In the rows, zero is written as 128.
Each run below is a few steps of one of 8 hidden systems, one row a step.
path 1, H:
[[186 142 138  98  95  76 182 100  87  76 116 123 166 157  97 150 115 174]
 [122 158  93  89 130 188  97  69  94 112  91 140 109 134 164  61 132 159]
 [146 158 151 112 197  65 117 125 122 171  84 135 143 100 134 129  89 192]
 [162  46 138 109 179 187 135 128 138 133 145 147 123 139 114 103 149 200]
 [ 87 113 153 158 157 139 120 150  76 139 149 140  81  41 174 138 149 155]
 [ 94  56 141 139 157 105  89 155 161 193 134 142 137 136 128 144 108  85]
 [128 121 146 168 124 156 162 168 177 111 193  93 114 107  90 145 176  93]
 [ 81 113 109 161  46 121 142 164  93  98 131 147 128 138 155 179 128  65]
 [135 175 110 134  92 102  90  86 164 145 137  83 140 170 113 122 121  39]]
path 2, X (9 x 18):
[[145 186  80 208  85 120 144 163 165 143 156 130 104 157 104 134 141 107]
 [149 118 125  96  45  98 150 104  91  78 130 113 153 174 126 157 116  87]
 [ 94 213  80 129 116 160 134 100 139  94  87 124 136 140 119  69 133 127]
 [208 165 136 107 140  90 166 119 132 115 107 122 156 149 109 156 112 197]
 [138 116 139 101 148 179 125  59  73  88 138 104 127 110 140 102 168 177]
 [ 98 152 149 126 195 117 114 122 103 181  72 153 155  78 135 132 104 175]
 [179  65 158  96 194 141 101 136 170 151 163 108 104 128 146 123 132 166]
 [ 64  80 162 178 143 140 134 144  87 145 166 137 121  62 115 143 162 119]
 [105  97 115 128 125 126  78 178 156 184  98 167 117 145 180 154  89  82]]
path 3, V:
[[109 127 128 122 143 110 138 100  87 115 108 139 143 119 117  97 121 171]
 [152 101 131 104 167 143  99 116 116 161 104 143 130 131 164 143 120 169]
 [106  80 140 144 173 101 114 116 131 138 156 113 128 122 113 105 138 149]
 [ 90  90 156 118 137 166 130 131 110 148 110 149 157 103 121 151 133 106]
 [109 107 127 145 143 120  99 160 162 139 145 110 118 134 160 154 135  97]
 [103 127 140 142 107 129 150 131 156 125 141 114 156 135  67 129 136  72]
 [127 165 130 120  96 161 142 153 130  93 121 113 125 117 160 171 145  95]
 [135 168  85 162 103  85 127 131 157 116 132 116 133 179 119 122 119 116]
 [171 178 146  91 110 141 160  93 120 102 117 108 141 120  98 121 132 133]]
path 4, L:
[[108 133  83 129 129 106 133 143 147  71  99 121 153 184 161 133 118 160]
 [210 157 144 127 134 156 125  85 117 168 144 118 124 121 109 146 142 151]
 [ 78 126 141 102 150  94 137 108  97  61 124  98 132 109 142  89 131 151]
 [148 130 100 143 167 180 105 136 142 176  89 166 145 148 150 154 126 176]
 [155  97 190 109 158  84 135 120 118 117 176  80 115  85 124 148 142 135]
 [ 48  94  94 159 136 177 114 119 104 123 112 156 150 135 137 111 147 139]
 [161 142 163 114 140 132 106 153 148 173 119 119 131 105 162 202 120  92]
 [ 89  87 121 157 133 103 134 113 150  83 183  82 140 159  91  99 162 113]
 [117 169 115 134  81 199 140 121  89 144  83 166 158 115 136 182 133  99]]
path 5, G, 9 rows:
[[156 182  85 143 113 174 140 133 153 123 110 141 119 154 117 104 134 151]
 [166 149 154 108  91  72 142 121  85 124 125 121 131 113 140 170 108 119]
 [129 140 108  97 135 134 117  93 127 121 105 133 117 143 122  53 109 149]
 [154 153 162 129 155 120 148 145 110 149 118 136 123  75 125 152 126 167]
 [147  72 124 115 123 124 125 108  92 115 152 137 100 134 138  98 131 166]
 [ 86 142 142 156 143 134 121 127 110 166 132 141 112  76 109  98 130 114]
 [144  71 140 114 134 132 133 177 153 134 146 144 102 127 135 131 120 133]
 [116 137 105 185 100 136 142 134 124 120 171 127 104 128 103 109 155 116]
 [112 122 136 113  83 128 128 154 130 150 111 153 128 124 126 137 101  63]]
path 6, Z, 9 rows:
[[148 118 148  91  82 171 126  89  84 117 139 123 109 111 135 119 141  93]
 [ 65 143 111 149 165  72 106 151 142 134 107 126 132 121 146 106 105 134]
 [205 115 135 119 129 172 146 130 153 162 131 148 126 142  99 143 130 156]
 [ 86 120 154 126 103 106 142 129  89  69 163  95 107  91 142 118 150  95]
 [107 134  86 156 134 132 101 136 134 194  77 186 150 154 128 121  94 132]
 [201 127 175  88 142 125 132 114 163 116 171  72 106 121 118 138 143 115]
 [ 43 124 104 171  98 126 169 169 102  80 121 158 137 116 113 115 134 136]
 [193 152 119 108 110 148  75  89 114 202 106 146 120 148 162 157 104 106]
 [104 119 153 121 167  65 152 140 172  70 166  69 126 123  90  76 138 137]]
path 7, L (9 x 18):
[[ 80 150 125 171 105  89 182 108  67  65 127 118 176 120  91 151 151 151]
 [181 150 104  75 121 189  76  94 128 146  89 131 116 163 207 139 120 128]
 [123 166 157 149 197  55 142 107 160 114 153  61 154 108  79 108 143 158]
 [132  77 113 103 119 202 156 121  78  94  96 172 161 150 146 156 141 190]
 [150 170 144 141 174 102  72 116 121 163 153  86  78  78 196 142 139 132]
 [ 69  58 141 122 181 113 134  98 143 131 113 128 211 162  66 109 127 138]
 [144 140 143 126 118 235 148 177 122 112 134 134  97  77 178 193 171 128]
 [ 91 111 108 184 142  25  74  95 115 145 164  85 139 165 151 147 132 105]
 [123 124 157  81 122 235 148  87 148 147  93 133 193 131  66 131 144  73]]
path 8, N, 9 rows:
[[127 110 178 137 156 107 135 125 110 175 141 133 132  76  86 135 130 125]
 [ 83  80 116 105 117 174 120 149 127  93 123 137 111 134 169 112 134 112]
 [143 131 123 168 147 102 103 153 161 183 148 128 112 130 130 149 124 115]
 [126  95 153  93  80 129 152 131 129 105 141 120 133 131  96 121 123  74]
 [108 177  95 173 102 145 132 159 138 110 134 124 106 125 155 140 144 111]
 [185 131 127 116  92  73 126 116 119 148 127 132 136 163 119 146  97 121]
 [120 174 123 118 107 157 157 108 129  89 129 112 119 112  95  77 142 122]
 [142 151 108 149 128 117 138 147  92 128 101 159 128 122 166 166 120 187]
 [174 116 134  94 141 122 101  66 115 148 137 114 116 141 118  80 119 146]]
path 9, H, 9 rows:
[[ 81 163  94 145 103 138 107 113 103 135  96 147 136 134 151 120 120  99]
 [172 151 141 108 148  89 115 102 161 142 119  94 160 157 111 147 114 121]
 [123 129 113 127 127 161 168 126 122  70 130 128 131 135 108  97 151 175]
 [128 145 123 129 129 135  99 103  74 159  96 150 125 109 176 156 118 142]
 [128 102 142 107 185  91 107 109 165 138 134  96 141 142 115  93 119 143]
 [117 126 137 148 143 188 173 157 121 121 127 151 134  95 103 143 155 166]
 [129  92 122 137 126 111  90 126  94 138 142 127 105 133 197 168 130 130]
 [ 83 122 143 148 152 102 124 114 156 147 148 106 144 120  69  88 130  88]
 [135 135 137 123 114 185 166 177 151 107 113 134 147 123 135 187 145 117]]
path 10, V (9 x 18):
[[134  94 147  95 152 136 162 176 139 115  97 157 138 114 128 136 111 176]
 [150  90 113 174 130 150  98 105 103 158 177 124 104 138 146 147 161 144]
 [ 67 122 155 108 122  90 120 112 109 140 115 127 138  96 101  94 103  75]
 [136 116 124 106 149 187 126 185 185 131 107 139 120 132 158 147 128 130]
 [137 119 122 195 106  90 144 134 122 130 189 112 122 138  93 150 155 119]
 [103 152 138  84  76 156 132 102  99 112  97 131 139 113 126 115 119  66]
 [141 174  95 144 153 115 120 181 185 124 112 122 107 144 163 128 118 155]
 [180 121 134 142  96 112 165 100 112 118 162 124 140 150  61 127 140 145]
 [102 163 124 101 114 157 114 101  67 101 104 128 106  90 182 112 134 133]]
path 11, A (9 x 18):
[[103  66 169 132 115  90 127 112 114 137 153  94 191 143 104 208 135  60]
 [ 83 130  67 146 122 176 101 142 205  93 144  98 117 192 142  86 153  86]
 [146 180 131 158  97 106 162 134 149 136 109 114 200 162  87 216 127  88]
 [150 148  84  94  84 148 115  68 120  58 130  91 128 195 159 105 139 122]
 [107 232 115 131 152 110 132 112 137 136  59 121 175 120 122 131 108 137]
 [207 113 133  60 147 148 126  94 111 102  99 125 147 159 165 150 125 203]
 [ 90 173 128 161 187 144 130  91  83 114 122 118 129  76 126  96 162 202]
 [115  62 162  86 184 137 101 120  98 173  84 161 166 110 159 170 108 159]
 [124  85 135 158 209 159 109 132 159 126 186  92 100 112 135 110 180 178]]
path 12, G, 9 rows:
[[115 132 102 204 101 174 136 147  77 165 123 177 145 108 135 206 151 143]
 [131  84 136  90 105  82  65 103 139 132 157  86  99 161 172 113 112  52]
 [ 64 179 116 156 163 143 166 159 201 105 107 116 168 128  59  86 138 124]
 [199 106 129 121  82 172 147 157 105 129 117 157 135 149 169 237 135 139]
 [101 160  88 139 109  56  84  59 103  95 150  76 115 168 148  72 131 101]
 [113 159 172  84 171 157 151 134 173 169  54 144 197 101  75 133  98 108]
 [204 110 109 124 138 146 138 154 120  63 156 111  92 155 206 166 161 221]
 [ 76 140 128 172 114  77 113  35  44 163 139 128 169 118  73 109 132 107]
 [120 102 175  33 181 197  99 163 179 147  85 131 109  87 177 109 108 102]]
path 13, X, 9 rows:
[[101  73 135 109 124 137 106 124 130 121 124 118 153 151 155 163 133  86]
 [ 74 154  94 180 145 120 119 149 171 129 132 116 133 141 119 112 136 110]
 [156 104 121 135 104 117 146 142 147 121 130 127 163 177 115 186 129 117]
 [ 89 151 100 146 113 141 117  99 119  83 139  92 137 150 144 120 156 105]
 [118 159 107 141 135 101 139 125 144 139  83 140 182 162 103 144 107 143]
 [168 131 127 105 147 158 127  98 149  87 144  77 143 158 139 143 159 152]
 [ 80 136 122 163 157 117 139 104  83 119 112 133 166 111 120 135 141 171]
 [154 116 131  94 175 151  92 108 155 164  92 122 161 154 154 155 118 141]
 [ 99 105 144 155 181 105 130 123 141 105 170  80 129 111 115 116 161 154]]
path 14, Z:
[[168  70 150  94 146  87 128 144 142 112 157 116 102 133 137 114 114 157]
 [ 78 118 135 159 122 186 148 143 105 143 134 158 123  83 100 111 151 118]
 [149 104 145 109 116  90  96 138 113 170 119 138 123 128 168 169  97  98]
 [107 116 127 153 137 125 141 144 182 131 159 110 133 138  72  96 139 101]
 [138 154 146 115  82 147 160 152 108 125  99 150 146 109 129 187 120  96]
 [129 144  92 153 101  85  96 125 149 121 159 104  97 166 144 104 125  95]
 [139 174 138 119 128 126 165 111 139 134  97 135 169 124  61 110 116 135]
 [155 154 116 101  99 140 131 156 124  75 131 117  77 125 196 126 127 134]
 [121 147  99 186 140  90 125  97  99 158 144 144 119 128  98  85 125 170]]
path 15, N (9 x 18):
[[ 64 101 117 119 102 124 127 127 128  61 134  96 151 156 152 140 146  78]
 [139 177 105 165 141 111 111 137 184 165 112 114 163 168 123 172 122 102]
 [156 132 160  87 105  99 169 106 135  67 141  79 161 149  90 144 137 109]
 [ 89 192  88 179 124 153 133 106 110  98 110 117 157 139 137 147 158 141]
 [178 146 140  84 153  76 111  91 121 142  90 113 165 157 146 161  97 155]
 [103 137 129 124 170 149 152  91 140  81 134  95 153 128  80  71 159 170]
 [110 123 140 141 170 154 124 129  87 146  89 146 171 104 164 203 140 174]
 [128  81 138  91 185 102  76  78 148 128 145  80 130 155 153  95 128 135]
 [ 54 116 147 155 171 157 152 153 164 145 108 132 180 106  70 132 145 113]]
path 16, A:
[[115 173 119 152 115 135 115 107 149 103 154  75 133 137 134 142 158  80]
 [111 143  99 124 113 103 136 128 152 108  85 133 181 184 114 139 104 119]
 [180 181 117 108 119 178 125  94 133 112 122  99 131 145 146 147 151 133]
 [103 162 119 128 145  84 142 105  97  89 100 113 160 131 130 118 122 170]
 [152 133 126  94 160 183 100  97 117 162  81 149 144 130 155 135 123 160]
 [131 124 154 130 191 103 137 117 119  99 148  87 132 101 135 131 152 192]
 [ 82  82 122 144 154 174 123 127  98 157 101 172 156 116 125 133 133 157]
 [132  93 157 132 173 129  93 118 140 146 165  84 123 112 152 163 154 117]
 [ 66  88 110 171 147 131 146 151 160 114 136 133 162 154  85 113 142 131]]

Name the system that made each run.
path 17 (2 x 18):
[[149 151 139 151 130 124 131 136 158 137 158  94 128 124 115 155 149 101]
 [106 120 120 132  96 126 144 107 104  92 129 122 155 152 115 133 137 110]]
  L
path 18 (2 x 18):
[[ 99 106 143 139 133 122 113  95 110 145 131 113 168 133 114 160 140  90]
 [ 80 132 106 135 156 135 119 157 178 105 107 114 145 150 145 122 126 120]]
  X
path 19:
[[135 114 164 124 204 122 124  89 116 164 123 120 152  93  96 118 134 184]
 [103  72 145 115 184 180 130 163 132 112 123 138 126 104 164 145 150 174]]
  H
path 20:
[[197  92  89 116  92 175  97 107 162 158 166 137  83 194 119  75 126 110]
 [ 85 176 175 134  87  97 182 139  94  85 136  99 138  56  93 148 142  73]]
  X
path 21, 2 rows:
[[ 96  96  80 161 132 169  76 103  88 177 128 177  91 131 158  76 130 151]
 [126 108 188 135 162  82 120 159 159 163 169  96 112  74 107 142 127  85]]
  G
path 22:
[[111  78 150 126  85 137 189 183 120  76 154 143 123 112  94 134 141 116]
 [143 156  89 171  83 156  89 124 110 154 144 135  88 139 183 162 142  94]]
  N
path 23:
[[102 128 155 148 145 132 132 123 142 163 153 121 120  89  69  86 137  98]
 [132 108 138 115 109 156 147 199 146 110 121 143 119 120 160 180 130 111]]
  H
path 24 (2 x 18):
[[ 66  79 119 138 118 130 123 118 140 129 132 132 156 157  90 105 128  78]
 [135 165 147 119 137 153 119 145 159 155  94 119 162 122 141 192 126  87]]
  Z
path 25 (2 x 18):
[[ 45  82 132  90 147 128  78 118 128 167  70 158 165 136 149 117  86  72]
 [142 143 123 161 175 126 127 190 238 139 161  88 108 140 111 120 145 119]]
  X
path 26, 2 rows:
[[142 109 111 121 115 148 156 127 137  93 125 133 148 167 108 125 137 154]
 [116 158 127 127 127 151 109  98  97 118 124 106 124 111 162 137 146 118]]
  Z
path 27, 2 rows:
[[ 83 107  92 109 166 164  99  97 115  92 101 132 132 149 168  80 138 177]
 [142 116 159 138 209 122 111 131 148 197 114 132 149 101 119 154 121 166]]
  N
path 28, 2 rows:
[[102 159  95 170 116 135 138 115 148 102 144 106 142 156  99 110 151 115]
 [155 166 128  96 115 128 129 101 108 118  87 128 157 143 144 154 115 134]]
  Z
path 29:
[[119 113  62 171 142 143  90 102 169 110 155  94 141 216 146 124 161 135]
 [ 81 142 136 160 131 108 150  99 121 110 114  97 222 150  82 193 148 100]]
  X
path 30:
[[170  89 168  64 129 145 144 128 111 112 160 135  55  82 123  48 121 157]
 [ 54 116  96 177 152  95 124 177 101 158  97 199 109  95 146  91  97 177]]
  L
path 31, 2 rows:
[[ 66 124 131 117 101 129 158 126  85  41 146 111 108 100 136  77 149 128]
 [143 159  94 146 125 144 103 145 132 205  66 190 147 151 149 167  91 134]]
  V
